0: (-24, -36, -14, 17, 22, -31, -46, -26, -43, 10, 61, 5)
1: (-62, 84, -58, -18, -25, -35, -67, 1, 11, -4, -42, -12)
2: (7, 13, -23, -1, 35, -8, -19, 31, 0, 43, 11, 4)
3: (7, -9, -29, 15, -24, -21, -3, -28, 4, -36, -22, -27)
4: (37, -12, 0, 0, 52, -18, 22, -31, -34, 27, 72, 3)
5: (-3, -11, 48, -15, 57, -6, 10, -27, -28, 2, 24, -13)
6: (-23, -10, 1, 22, 26, -42, 12, 18, -18, -8, -13, -2)
7: (3, 8, 43, -4, 79, 7, 72, -20, -21, 9, 25, -2)
8: (4, 9, -16, -5, 38, 4, -5, 21, 13, 35, 27, -5)
9: (20, -3, 30, 0, 27, 1, 43, 8, -3, -40, -14, 3)
10: (-37, 35, -77, 17, 12, -30, -14, -22, 60, -38, 23, -33)
11: (-87, -31, -96, -36, 1, -49, -55, -33, 67, -82, 30, -62)
12: (-46, 41, -60, -18, 28, -23, -37, -51, 19, 18, 42, -3)
13: (-13, -12, -32, -14, 37, -1, 10, -20, 5, 12, 34, 7)
14: (42, -83, 5, -6, 46, 18, 79, -53, -17, 17, 14, -25)
15: (-5, -12, 68, 24, -106, 3, -72, 23, 4, 27, -91, 44)
16: (-121, -25, 58, 63, 127, 33, -67, -106, -73, -38, -66, -24)
17: (23, 28, -2, -49, 46, 0, 0, -9, 13, 34, 52, 39)
18: (-40, -96, 17, -59, 127, -2, -8, -87, -39, 15, 63, 13)
19: (28, -53, 61, -5, -47, 19, -29, 37, -20, 99, -56, 42)
20: (52, -6, 30, -2, -45, 41, -5, 29, -37, 43, -16, 36)
21: (-22, 0, -54, 39, 26, -9, -22, 26, 15, 6, -20, -16)
22: (22, -13, 60, -33, -58, 1, -33, 41, 13, 23, -88, 13)
23: (-3, -18, -19, -27, 3, 7, 9, -53, 9, -22, 15, -9)
24: (38, -3, 19, 13, 0, 40, 42, -12, 30, -9, 14, -7)
25: (-30, 26, -2, 33, 3, -30, -40, 36, -5, 26, -5, -18)
26: (-36, 2, -14, -71, -36, -35, -90, -16, 19, 15, -26, 23)
27: (59, -9, 25, 11, 8, 22, 67, 45, -4, 42, -6, 52)
28: (-27, 28, -45, -8, 11, -29, -40, -24, 4, -26, -4, -34)
29: (55, -11, 23, 23, 12, 13, 57, 43, -12, 47, -7, 46)
30: (-11, 45, 7, 15, -50, 3, -55, 38, -1, 1, -64, 13)
31: (-7, 14, 20, 1, -25, 31, 40, -19, 14, -9, -7, 5)
32: (75, 2, 38, -28, -72, 18, -54, 4, -24, 83, -9, 59)
33: (44, 18, 16, -4, -20, 46, 62, 3, 26, 22, -6, -29)
34: (-53, 53, -54, -9, -18, -57, -86, 21, 12, -19, -8, -20)
35: (-13, 12, -38, 0, 55, -12, -10, 3, 9, -25, -6, 5)
36: (4, -12, 30, 18, 3, -17, 32, 13, -35, 19, 16, -4)
37: (-54, 53, -48, -4, -10, -66, -89, 36, 8, -2, -7, -26)
38: (-13, -12, -51, -58, -12, -20, -18, -39, 17, 8, 33, -30)
39: (7, -12, -25, 1, -20, -24, -24, -28, 35, -24, -41, -23)
40: (-17, 23, 18, 33, -73, 12, 10, 65, -2, -3, -68, 4)
41: (13, -10, 35, 14, 20, 20, 10, -35, -67, 9, -7, 19)
42: (28, 6, -44, -28, 9, 5, 9, -61, 25, -40, -8, 12)
43: (40, 6, 51, 44, 57, 16, 56, 49, -60, -10, 29, 7)
44: (-16, 10, 18, 10, -3, -17, -57, 47, -57, 49, -31, 26)
45: (9, -1, 9, 9, -18, 10, 25, -28, 13, -17, -8, -11)
46: (55, -17, 41, 40, -5, 59, 84, 14, -20, 38, -13, 12)
47: (-38, 10, -48, -18, 16, -35, -33, -4, 28, -9, 21, -31)
48: (-31, 23, -10, 9, 43, -31, 5, 5, -15, -18, -10, -5)
49: (-20, 1, -27, 21, 2, -29, -21, -1, -21, 6, -1, -7)

(22, -11, 83, 44, 60, 39, 15, -26, -97, 14, -28, 8) -> 41 43 5
(-28, 19, -48, 3, 15, -23, -37, -11, 7, -17, -9, -32) -> 28 47 49
(-16, 19, -19, 3, 0, -10, -8, 1, 4, 5, -6, 7) -> 49 48 35
(30, -7, 21, -3, -7, 44, 44, -27, 17, 12, 12, 13) -> 24 31 45
(6, 5, 36, -6, 71, 11, 58, -21, -8, 16, 29, -4) -> 7 5 4
(-28, 16, 17, 27, -12, -10, -36, 60, -51, 31, -45, 20) -> 44 25 30
(-9, -10, 34, 38, 25, -11, 15, 29, -50, 9, 27, 40) -> 36 6 41
(5, 12, 32, -6, 77, 3, 59, -24, -21, 6, 27, 0) -> 7 5 4
(6, -3, -2, -27, 37, -15, -1, -23, 2, 20, 37, 2) -> 13 8 17
(-42, 39, -53, 0, 6, -41, -31, -15, 10, -26, -10, -9) -> 28 47 49
(33, -19, 83, -38, -89, 0, -44, 52, 14, 36, -116, 17) -> 22 15 19
(25, 32, 12, 22, 24, -3, 44, -19, 38, -32, 39, 6) -> 24 45 9
(-8, 15, 14, 6, -28, -35, -92, 3, -15, 63, -24, 35) -> 44 25 30
(26, 7, -2, -5, -16, 20, 25, -5, 43, -19, 41, -9) -> 24 45 31
(-6, -17, 38, 47, 19, -1, 4, 41, -55, 12, 26, 40) -> 36 43 41
(4, -11, 50, 58, 58, 13, 45, 57, -59, 34, 34, 8) -> 43 36 29
(-47, 21, 3, 18, -24, -28, -62, 37, 0, 24, -27, -12) -> 25 30 49
(-3, -10, 76, 16, -127, 3, -99, 15, 19, 33, -124, 43) -> 15 22 30
(-11, -3, 25, 0, 103, -9, -17, -39, -40, 35, 22, 26) -> 5 4 7
(29, -18, 11, 7, -3, 24, 54, 1, 33, -5, 44, -24) -> 24 33 45
(-19, 6, -6, -63, -70, -24, -103, 12, 18, 32, -50, 41) -> 26 30 22
(7, 3, 2, 8, -21, 16, 22, -39, 27, -30, -13, -13) -> 45 31 3
(-53, 63, -47, -27, -25, -24, -50, -2, 22, -9, -29, -10) -> 1 34 28
(26, -60, 1, -8, 39, 13, 62, -44, -6, 6, 14, -24) -> 14 23 24
(26, -5, -11, -3, 32, -15, 16, -21, -22, 15, 50, -4) -> 4 13 8
(25, -11, -9, -3, 36, -13, 12, -35, -20, 15, 60, 5) -> 4 13 5
(8, 17, 20, 53, -11, -16, -2, 29, -41, 27, 27, 10) -> 36 25 49
(-13, -20, -20, -38, -2, 5, 13, -67, 22, -26, 19, -13) -> 23 42 38
(-49, -21, -3, 33, 24, -2, 3, 54, -31, -23, -25, -44) -> 6 48 21
(-36, -85, 7, -47, 127, -4, -8, -74, -30, 12, 54, 4) -> 18 5 13
(8, 8, -1, 5, -12, 4, 23, 13, 18, -17, -23, -21) -> 45 31 9
(15, 13, -36, -17, 16, -4, 9, -42, 14, -35, -11, 8) -> 42 23 35
(-10, -11, -36, -37, 2, -15, -5, -29, 9, 4, 36, -28) -> 38 23 13
(-29, 32, -13, -9, 22, -24, -25, -42, 13, 0, 56, 3) -> 12 13 47
(36, -16, -26, -15, 4, 22, 18, -70, -6, -14, 36, -29) -> 23 42 45
(-4, -31, 6, 17, 86, 15, 67, -20, -24, 13, 16, 23) -> 7 5 13
(-32, 10, -8, -68, -78, -37, -110, 10, 21, 24, -52, 34) -> 26 30 1
(-34, 34, -59, 14, -7, -18, -3, -29, 60, -30, 25, -29) -> 10 47 28
(22, 16, -14, -75, -13, -28, -104, -14, 52, 53, -8, 50) -> 26 17 2
(35, 17, 10, -3, -25, 43, 52, 3, 21, 13, -10, -25) -> 33 24 31
(-35, 35, -50, -28, 13, -20, -41, -46, 22, 35, 45, 4) -> 12 47 38
(68, -15, 42, 7, -55, 53, -4, 32, -43, 52, -16, 45) -> 20 32 19
(19, 15, -14, -57, -11, -20, -77, -7, 47, 36, -12, 33) -> 26 2 17
(24, 11, 35, 43, 45, 15, 40, 48, -52, -5, 22, 1) -> 43 36 9
(20, -20, 28, 65, 31, 64, 14, 5, -75, -19, -49, -12) -> 41 43 9
(11, -5, 19, 19, 10, 17, 11, -26, -45, 1, 0, 15) -> 41 36 45
(3, -2, -9, -4, -16, 9, 15, -33, 28, -29, -5, -18) -> 45 23 3
(5, -4, 75, -8, -74, 20, -93, -9, 29, 77, -76, 69) -> 15 19 22
(-48, -30, -12, -11, 21, -6, -37, 18, -35, -8, -8, -42) -> 49 6 48
(18, -8, 47, -21, -65, 11, 6, 38, 42, 19, -19, 31) -> 22 20 31
(35, -14, 24, -15, 31, 13, -3, -10, -9, 42, 37, 52) -> 17 4 8
(-39, 39, -81, 21, -2, -32, -14, -30, 72, -35, 35, -38) -> 10 47 28
(-17, 16, -30, 2, 5, -19, -15, -12, 6, -32, -6, -24) -> 28 3 49
